Families of rows that turns and mirrors carry onto each other, the same ones carrying the whole set onto itself: the rest of each named row's family, in list order:
7 families of 4 rows:
gazod: [  4  -1  -7   4  -3   5 -13   9   5 -20   6 -30 -19   6  13 -11   2   2
   0  -2 -10   4   5  16   3  14]
Sigo: [ -6 -16  15  -2  18  15   0  -4  11   7  -3   7 -20 -21  -5  -8  14   7
 -11   2 -12   6  -4  30  -2 -17]
sero: [ -4   4  -2  -5 -20   7  11   8  23  10  19  -5 -15  15  11 -12  16  11
  -7 -13  -5  26  12  24   6 -11]
Lenop: [  2  -9  -1   1  11  17  -5   2 -10  13  -2  13 -18  -4 -19  -6  11   8
 -10   5   4  16 -24  22  10 -18]
Ritan: [  1  -9   5  -5  24  30  -3  14  -2  12  -1  -3 -13  -9 -21  -7  12   8
  -6  21 -20   0  -8   9  13 -23]
solat: [ -2  -5   3  -7  -7  16 -20  22  20  10   7  -5 -12  23  -1 -18  19  12
  -4  -7 -19  22  30  15   5 -11]
bezuz: [ -1  -3 -19  13  20  30   4   6 -11  17   3   0   3   2 -14 -21   1  -7
 -10  12  -4   3  16  -2  25 -21]
fegi: [  1  18   0   7   0  16  -1  15  10   9   9  -3 -14  22  -3 -12  -3   6
 -17 -14 -25  29  21  28  -1 -11]
bir: [ -1 -14   0  -6  10  20  -2   3  -4   2 -10  -7 -14 -12 -22  -7   7   3
 -10  -1  -1  -4  -4  20  12 -38]
Dogob: [  2  -6  -8   1  10  15 -19  21   5 -16   8 -20  -3  17  12 -18  -3   7
 -14   1 -19  -1   5  14   0  15]
Tudat: [ -5   4 -12   1  -7  -3  -8   4   6  -6  16 -15 -13   5  22 -18  -2  10
 -14   8  -3  17   5   0  -4  10]
zato: [  1 -15   5   7  18  23 -13  -6   1  12  -8   9 -16  -3 -14  -7   7  18
 -19  13 -10   9 -15  12   3 -30]
Vib: [-11  -5 -18  16  24  23   5   0  -4  15  -4 -22  13  -4  -1 -16  11 -11
  -1   3   7  -4   4  23  13 -16]
saze: [  2  -4   8 -16   2  12  -4  23  24   3  10   2  -5  18   0 -12  11   5
 -13 -18 -25  19  23  18   3  -4]
Deg: [ -3 -15   2  -3  20  11   8   2   2  15  -2  11  -8  -9 -17 -12   5  10
  -7  15 -19  23  -7  10  11 -30]
Kunu: [-11   9 -15  11   8  33  -5 -16  -5  21   5   3   4  -5  -7 -17  10 -16
 -13   5   1   7  12  30  -1 -12]
rodog: [  6  -1   0   0   9  25 -11  -9  -2  12   9  13 -12  -9 -11  -6  17   8
 -11  22  -6  11 -19  19  -1 -21]
Vil: [ -8  -9  -9  -2   4  17 -28  14  11  -7  13 -27 -22   5   7 -15   5   6
  -5  -2 -20  -2   8   1  -1  13]
Nerak: [  0  -2  -6   8   1   3 -18   8  14 -16  11 -33 -22   3   8 -16   6  14
 -16   9  -9  17   0   4  -3  -6]
mir: [-12  17  -9  -1  -9  13   9  19  20  16  14 -10  -7  10   3 -24  16  11
   2 -15 -20  19  25   7   2 -11]
fitu: [ 19   4  -9 -12   3  16  -8   9   5 -17   8 -23  -6  -1   7 -11  21   1
  -6   7 -15   5  -2   1 -10   5]
zuv: [ -9   0  -2  -1 -11   2 -13  14  20   9   9  -6 -25  17  14 -18  -6   4
 -10  -7  -6  27  24   9   2 -21]
dak: [ -1  -9 -20  -4 -14  15  -3  10  16  -5  15 -21 -17   2  17  -4   9  14
   3   3  -5   2  11  -2   3   2]
nopeg: [ -8  -5 -13   7  26  31  -8  -5   4  15  -9 -14  11   6 -21 -21   3 -10
  -8   4  -7   1  17  21  10 -24]
Tus: [  0   7   1 -16  -4   4   1  15  10   8  16   5 -10  22   4 -13  11   9
  -3 -16 -23  31  24   8   2 -12]
guf: [ -7  -2 -20   5  10  27  -3 -12 -17  21  -3   4  11  -1  -1 -16  14 -16
 -15  -2   0  12   8  13  17 -10]
solu: [-10   0 -19   8  21  38   6  -4  -1  26  -5  -1   1  -2  -6 -19  20 -13
  -9   1   2  -2  16  14   5  -7]
Tiz: [ -5  -5 -21  16  26  28  -2  -8  -3  15  10   2  15  18   5 -26  12   4
  -4  14  -7   3  11  14   1  -6]

The rest of the family of saze: Dogob, Kunu, rodog
The rest of the family of Vil: Lenop, solat, guf
The rest of the family of fitu: Sigo, fegi, Tiz
The rest of the family of Deg: Vib, Nerak, mir

Families of rows that turns and mirrors carry onto each other, the same ones carrying the whole set onto itself: the rest of each named row's family, in list order:
5 families of 4 rows:
K: [ -3  -8 -20  20  11 -11  -1 -29   5  19  23  14  11  17  -6 -14 -13  -9
  21  -2  -2  -1  11]
Z: [ -6   2 -29   8   2  -2   9 -17  14   6  26  26   7  15   0 -28 -16 -20
  22 -16   4  -1   8]
S: [  4  -2 -27  12 -18   6  -2 -18  25  12   7  -7  10   4  19 -15  -8 -14
   9  11   3   6  -5]
M: [ -2  -6 -13  -2   6   7   8  10  12  12   8 -26  -1   1  10 -36  -7  -3
  21   2   0 -13 -24]
Q: [  9   4 -14   8   3  34 -11   1  -8   8  28  10  15  -1   6 -13 -13   5
  14  -2  19 -12   6]
V: [ -1 -10 -16  19  13  -5   4 -10  14  12  24  20   5   1 -12 -19  -4 -16
  24  -7 -16   9  20]
Y: [ -1   2 -24  21  -9  12 -24   4  18   0   7   0  12  10  12  -3  -2   7
  12 -10  15   6 -15]
X: [ -6  -1 -12  -9   5   6  -1  15   4  -7   7 -13 -15  15   5 -35   4   5
   5   6   6 -12  -9]
F: [ -3  -5 -24  22   1 -10  -1  -8   8   6  21   9  23   4  -4 -23 -21 -19
  20 -16  -9  10  22]
B: [ -2   2   0   7   7  21 -12   5  -9 -15  23  18   9   2  14 -20   1   6
  29  -4  14  -5  17]
P: [ -1  -8 -20  19 -20  -7 -15 -11  27   4  10 -18   0  14  -2 -14   2  -4
   9  -2   6   0 -14]
R: [ -4  -8  -1  -3  10   9   5  23  14   1   7 -16 -11   7 -10 -34   9  -1
  21  -6  -4  -3  -1]
C: [-16  -3 -21   3   7  17   5  24   8   3  12   1  -9   5 -12 -36  -5  -9
   2  -1 -16  -1  -7]
E: [ -6   4  -6   7  15  14  -3  -7 -16 -10  38   9   3   5   5 -31 -13  -4
  22   3  12 -14  10]
T: [-12  -5 -13  21  17   6   9  -4  10  22  13   3   7  18 -21 -15 -18 -18
  22 -13  -5   8   5]
J: [ 12 -12 -13  17 -20   6 -16  -6  25  11   7  -7   9   0   5  -4   9   3
  16   4   5   2   2]
D: [-18   1  -5   1   2  19  -3   1  -9  -4  21  10  15  16  13 -35  -9   1
  34  -8  14 -23  -4]
N: [ -1  -6  -8  -5  -3   8  -1  28   5  -2   7 -25   5   4  -3 -42  -7  -3
  12  -9  -2  -9   1]
A: [ 10 -11 -28  13 -22  -5 -12   4  19  12  -1 -16  18   3  11 -13  -5  -1
   6  -5  -3   2   3]
U: [ -2   1  -9   1   9  13  -5  10 -17  -7  19  10  21   8  13 -29 -17   2
  24 -13  12  -9  23]

The rest of the family of J: V, B, R
The rest of the family of P: K, X, E
The rest of the family of S: Z, M, D

